Families of rows that turns and mirrors carry onto each other, the same ones carrying the whole set onto itself: the rest of each named row's family, in list order:
4 families of 8 rows:
z_102: [  3  -8  18   0   1  13  -7 -18  10  12 -19  15]
z_228: [  0 -15  11  28   4   1  -4   5   7  17 -10  11]
z_156: [-17 -15  11  -6 -22  15 -12  -1  12  -3  -2  -3]
z_55: [ 22   0  -6 -15  10   3  10   2  -6  13 -19   3]
z_881: [ 24   4   1 -17   4   2  10   1   0  10 -23   6]
z_418: [ -8 -14  10  -6 -23  20 -18  -4  12  -3  -7  -7]
z_761: [  1   5  -9 -11 -15  -6  -1  26  -2  -1  10  -8]
z_816: [-12  -5   5  15 -20  14  -9  17   8   8  14   3]
z_944: [ 17   0  -4   9  16 -14  -3  13 -10   6 -11   5]
z_152: [-17 -13  -1  12 -16  12 -14  11  15  12  12  -5]
z_11: [ 14  -1  -1   8  18  -8  14  13 -12   4  -1   3]
z_972: [  7  -6  -9 -20 -18  11   2  16  -6  -6  -5 -17]
z_586: [ -4 -11   6  21  14   5  -1  -4   4  18   5  10]
z_712: [ -3  -2  -9  -6  -8 -12   3  27  -5  -8  10  -9]
z_419: [  2   0  -4  -2 -10  -2   8  28  -4  -6  15  -6]
z_141: [ 12  -3  -7 -21 -19  11   0  14   2  -1 -13 -16]
z_149: [ -1  -9  13   1   6   7  -5 -16  12  18 -15  17]
z_207: [  0 -14  12  24  15   8  -5  -5   5  18  -5   6]
z_119: [ 24   6   1 -17   7   5   6  -4  -4   7 -19   6]
z_278: [ -6 -15  14   3  -1   6   5 -16  11  15 -22   7]
z_250: [ 10  -1  -4 -23 -21  13   6  12   2  -4  -7 -13]
z_705: [  4 -11  14   0   4   9 -10 -22  13  10 -20   9]
z_285: [-22 -11  -2   9 -13   5 -11  10  12   7  16  -1]
z_540: [-18 -16   0  14 -15   0  -7  14  14   5  14   1]
z_905: [-14  -9  11  -8 -26  21   0  -4   8   3  -2  -5]
z_555: [ -2 -14   2  22  14   1  -9  -4   6  13   1  11]
z_957: [ 13  -2  -9 -14  10  -4   5  -7  -8  10 -25  -1]
z_216: [ 18   4   4   1  16 -12   9  11 -13   2  -6   2]
z_287: [ -9 -18   8  -5 -24  16  -9  -3  19  -2  -9  -7]
z_731: [  5  10  -9  -4 -12  -2  -8  25 -11  -3  11  -3]
z_405: [  5   4 -10 -24 -14  12   2   3 -11  -5  -3 -15]
z_510: [ 16   1  -5   7  20  -5   6   9 -14   3   4   5]

The rest of the family of z_881: z_102, z_418, z_11, z_586, z_712, z_141, z_285
The rest of the family of z_905: z_228, z_816, z_944, z_278, z_957, z_731, z_405
The rest of the family of z_540: z_419, z_119, z_250, z_705, z_555, z_287, z_510

Families of rows that turns and mirrors carry onto each other, the same ones carrying the whole set onto itself: the rest of each named row's family, in list order:
5 families of 3 rows:
z_726: [-35  12   6  -7 -16   2  23   8 -12   0  -8]
z_610: [-15  -5  -7  -7   0  28 -17  10 -10 -29  -3]
z_671: [-21  18  -3 -13 -12   8  19  17 -10   5  -1]
z_520: [-27 -22  27 -23 -17  11   0  -7   3  -9  -1]
z_994: [-25 -10  28 -28  -2  11  -8   9   6   0  -5]
z_823: [-17  22   0  -6 -11   8  22  15  -7 -11  -7]
z_151: [-26 -18 -14 -16  -7  27   0   8 -13 -35  -4]
z_678: [-32  -7 -17  -5  -3  21  -8   8 -23 -24  -4]
z_519: [-20  -7 -15 -18   3  26 -16  17 -14 -20   0]
z_138: [-37 -19  26 -20  -2   7 -11  -1  -3 -11 -10]
z_469: [-30  18   4 -19 -11  14  28   7 -15 -13  13]
z_798: [-31  -7  33 -28  -6  19   2  -5  -1 -11  13]
z_919: [-24   8  -4 -16 -19   1  30   3 -14 -10   0]
z_311: [-17  -4  33 -20  -3   5  -7   0   6 -10  -7]
z_19: [-31  -6  -4 -19  -1  37  -3   7 -16 -32  13]

The rest of the family of z_138: z_726, z_678
The rest of the family of z_671: z_994, z_519
The rest of the family of z_151: z_520, z_919
The rest of the family of z_610: z_823, z_311

Families of rows that turns and mirrors carry onto each other, the same ones carrying the whole set onto itself: the rest of each named row's family, in list order:
5 families of 6 rows:
z_621: [ -6   8  14 -24 -14  23  31   6 -18]
z_95: [  1  -5   3 -18 -19  31   6  16 -21]
z_225: [-32   5  26 -23 -14   8  30   5  -6]
z_68: [ -8   0  14  -2  -7  11  12  15 -39]
z_829: [-12  -7  27 -28 -26  23  13   3  -3]
z_938: [-24 -24   4   3 -10  28   9  29   1]
z_996: [  2  -3   5   5 -20  27   3  18 -17]
z_3: [-15 -10  34   5 -25  16   1   8  -5]
z_229: [-20   4  -7 -15   6   5  24  10  -7]
z_89: [-18  10  -5 -16  -5  19  28  18 -24]
z_70: [-31 -22  16  -3 -13  24  12  23  11]
z_670: [-27 -28   8  -9 -21   3   3  15   2]
z_786: [-30 -18  28 -11 -21  16  -3   8  -2]
z_769: [-21  -3  40 -13 -15   6  18   2 -19]
z_158: [ -2   4  18 -15 -27  30  16   8   4]
z_531: [-17   7  35  -7 -22   9  31   4  -5]
z_316: [-23 -15   3  -7 -12  33  17  27  11]
z_249: [-19 -19  -2 -24 -22  11  16  13  11]
z_910: [ -1  13   6  -6 -15  22  32  14 -18]
z_471: [-34  -4  16   7   6  12  27  22  -7]
z_346: [-29   0  14 -14   1  -3  20   2   1]
z_956: [-31  -4  18   4  -6   3  13  16 -31]
z_379: [-13  -1  23  13 -15   7  15  15 -28]
z_347: [-25  -4   4  -1   8  -5  11  11 -15]
z_968: [-15 -19  28  -4 -21  15  -3  10 -23]
z_509: [-16 -22 -13  -9 -17  10   7  23  -7]
z_742: [-15 -12  -3  -5 -13  27  -6  22 -21]
z_227: [-31   1  16  -4   4  17  35  19   2]
z_104: [-26   1   5   1   7  20  32  25  -7]
z_123: [-17  -3   6 -28 -20  33  12  11   5]

The rest of the family of z_471: z_938, z_70, z_316, z_227, z_104
The rest of the family of z_786: z_225, z_89, z_956, z_742, z_123
The rest of the family of z_621: z_95, z_68, z_829, z_769, z_968

Families of rows that turns and mirrors carry onto each other, the same ones carrying the whole set onto itself: the rest of each named row's family, in list order:
10 families of 3 rows:
z_768: [  9   1  16  -2   3  31 -16  19   7  15  -9  -7  15  21  19 -12  17   1
 -27 -11   2 -13  14  12   7  -3 -17   0   0 -33   6  33  19   5 -26 -17
  10 -16 -16]
z_566: [ 17  17  22 -19  10  29 -23  19  15   4 -15 -10  14   7   0  -5  25  -6
 -17  -7  12 -15  17   8   4   1  -3  -4   3 -21   9  11  25   9  -3  -3
 -10 -16 -16]
z_973: [ -5   7 -12   1 -34  30  11  20  -8  23  -6 -12  13   3   9   8  -7 -16
  -6  10  13   1  32  18 -12  -3  16  20  13 -11   9  25  16 -13  -1  -6
  18   4  10]
z_958: [ -1  16 -15  -7   7  15 -20  18  -4  33 -17 -20  11   2   1  23 -11  -2
  13 -21   0  -7  26 -13  -1 -12  18   6  -5 -24   7  21  36  -7  16  -7
 -12  -8  -6]
z_477: [ 10   5 -10  -6 -20  -1   9  11  17  19  -9 -10   8   9  13   6 -14 -32
  -4  -8  20  24  10  23   3 -12  -4  17   7   6  23  25  15   9   5  -6
  13  -4  16]
z_64: [ 29   8   3   5  21  14 -13   2  15  40 -14  -6  30  24   1   1  12  -1
 -15 -12  14   3  17   1 -20  -7  -6  -1  14 -22   9   4  28  15 -15  -6
  -2 -37  -2]
z_577: [ 17   8  13  -5   0  16 -19  -9  26 -10   2 -18  17  28 -14 -10   4  -5
  -6   2  -5 -10  10   5   9   0  -5   3  16 -14   8  25  16   7  -9  -7
   5 -19  -6]
z_912: [  9   6   1  -6  -3  22 -23  16 -13  40  -3 -11  12  19  -3  13 -32  19
  16 -23   2   8  37   3   7 -10   5   7  10  -5  11   2  26  -5  -4 -24
  -3  -6  -5]
z_545: [  6   8 -17   9   5  24 -36   4  -9  35 -12 -17   1  14   7  22 -18 -18
   7 -23  15  24  19  13   0 -14  -4  10   3   1  11  25  20   1  13  -9
  -1 -23 -11]
z_746: [ 14 -16  -7 -14 -24  13 -19   4  10  14 -28 -14  31  -6   7   2 -11 -17
 -38   9   7  18  24  18 -10 -10  10  13  -1 -20  18  14  19  11   0  10
  17  -3  12]
z_600: [  2  16 -11   5  10  43 -18   4 -18  41  -3 -21  -2   5  -2  11  -3   8
  -7  -7   4  -4  35  12  -2  -5   5  15  15 -29  11  40  32 -10  -1 -16
   6 -18 -14]
z_890: [-12   1 -23   6  -9  33 -25  15   6  25  -7 -23  10  13   7  24 -26  17
  -8 -13   9   3  32 -18  -9  -7  -3  14  -2  -7   9  29  24  -5  -7  -4
 -17 -17 -11]
z_476: [ 25  -4  27 -13  12  17 -12   0   8  16  -6 -10  21  19  -8  -7   5   4
 -10  -5   6   4  29   6  21  -4 -21  -4  13  -7  10   9  24   2 -21 -20
  19 -16  -5]
z_644: [ -5 -10 -21  -8 -22  20   7  18  16  10 -13 -11  11  -6  19   8  -3  -8
 -29   8   6  -6  25  14   7 -16  17  14   8   2  22  21  19   0 -23  -1
  30   0  -2]
z_800: [  4   3 -27  -6 -20  10  -8  10  26   6 -25 -15  15   5   4  -3 -11 -11
   0  -6 -19  22  29  16   2  15  19   4  26   1  20  18  23   6   0   2
  17   3   4]
z_179: [  8  20 -28  16   5  14  -5   5   8  40 -22 -12  21  13   4  14 -27   1
   0 -15  20  10  34  -1 -25 -10  12  11  18  -7  14  -1  30   8  -8  -8
  -7 -24  -4]
z_639: [ 23   7  -8   6  -9  10   5   8  29  14 -28   6  29  11   7   7  -4 -10
 -18  14  22  12  17   7 -23 -10   4  15  18  -5  18  -3  25  18 -15  -1
   8 -12  10]
z_542: [ -4  10 -15 -27 -15   3  13  15  21   2 -24 -23  17 -13  13   2  -3 -14
  -8   7  20   1  27   2  -1   0  13   9   8   1  11  14  24   5   0   6
  14   1  -2]
z_387: [-12  10 -19   6  -9  21 -15  24  -5  46   1 -21  11  15  11  11 -19  11
  -7 -20  -3   2  31   3   3 -23  21   8   0 -27  13  29  19 -17  -5  -9
  -7 -11 -12]
z_613: [ -6   9 -21   8 -26  26 -22   4  -1  27  -7 -34  14   8  -6   8 -26   4
  -3 -18   6  -9  33  10 -15 -21  -1  32   2 -18   8   5  22  11   3 -12
 -15 -10  -4]
z_918: [  8  -8 -32  -6   8  20 -29  10   4  39  -3 -18  21  21   3  12  -6   6
  16 -24   2  -4  27   4   0 -13  17  26 -18  -9   3  11  16  -3 -20 -13
  -3  -9 -14]
z_452: [ 22   5   5 -14   7  13 -25   0  15  31   6 -18   6  13   7  -3  20 -12
 -15  -6  12  13   3  22   5 -14 -25   9  11   2  17  20  17  20  -4  -7
  -4 -24  -8]
z_48: [ -6 -15 -10 -11 -24  22   0  36  29  10 -18  -2  24  11  11  11  -9  -9
 -27  -5  15  12  25  11  -3   2  13   8  -1  -5  20  21  20   1  -8  17
  19 -13  16]
z_788: [  5  -8  -7 -11  -2  20 -35   3  -9  33  -1 -15  13  17   0   8 -25  10
  13 -18 -12   2  14  -1 -12   7  29  -1   9  -4   6  22  22  10   2  -9
 -10 -16  -7]
z_797: [ 11  -1 -38 -14  -9  10 -13  16  24   6 -23 -15  29  10  20  -4 -18 -17
 -10  -7  15  13  31  13  -1   7   7  15  -8  -3  14  13  11  -4 -26 -10
  22  12  -2]
z_446: [ 16   1  11  -4  13  27  -3  -3  13  25 -17 -25  13  14  -8 -15   6  -5
 -23 -30   1  -3  35  21  10  -3  -5  10   5 -36  11  22  16  21  -3  -1
   6 -34  -3]
z_372: [ 20   8   5 -20  -3  29  -8  11   3  29   7 -13  15   7   4 -11  22 -12
 -36   8   2 -15  20  28  -6   0  -6   0  20 -22  19  28  24  -2 -11  -7
  15  -5   4]
z_783: [ 12  -6 -11 -15 -25   5  -5  15  13  18 -20  -1  23   1   1   8 -14  -2
  -3   6   2  21  32  13  13 -10   3  12  17   8  21  -1  34  -5 -13 -10
  27   9  12]
z_351: [ 28   4   3 -16  17  18 -16  11  33   9  -2  -6  22  30   0 -15   8   3
 -12  -8  14   2  17  18  15  -3   2  20 -11 -25  16  21  10   3 -27 -11
  -2 -12 -13]
z_266: [  8  -1   1  -7   5  22 -10  14  30  22   0 -16  13  17  -8  -6  17   1
 -29 -26  -1 -15  22   7   8   1 -19   0   3 -18  18  28  36   9 -25  -5
  -7 -33   0]

The rest of the family of z_890: z_48, z_266
The rest of the family of z_179: z_64, z_639
The rest of the family of z_600: z_973, z_372
The rest of the family of z_351: z_918, z_797
The rest of the family of z_545: z_477, z_452
The rest of the family of z_746: z_613, z_446

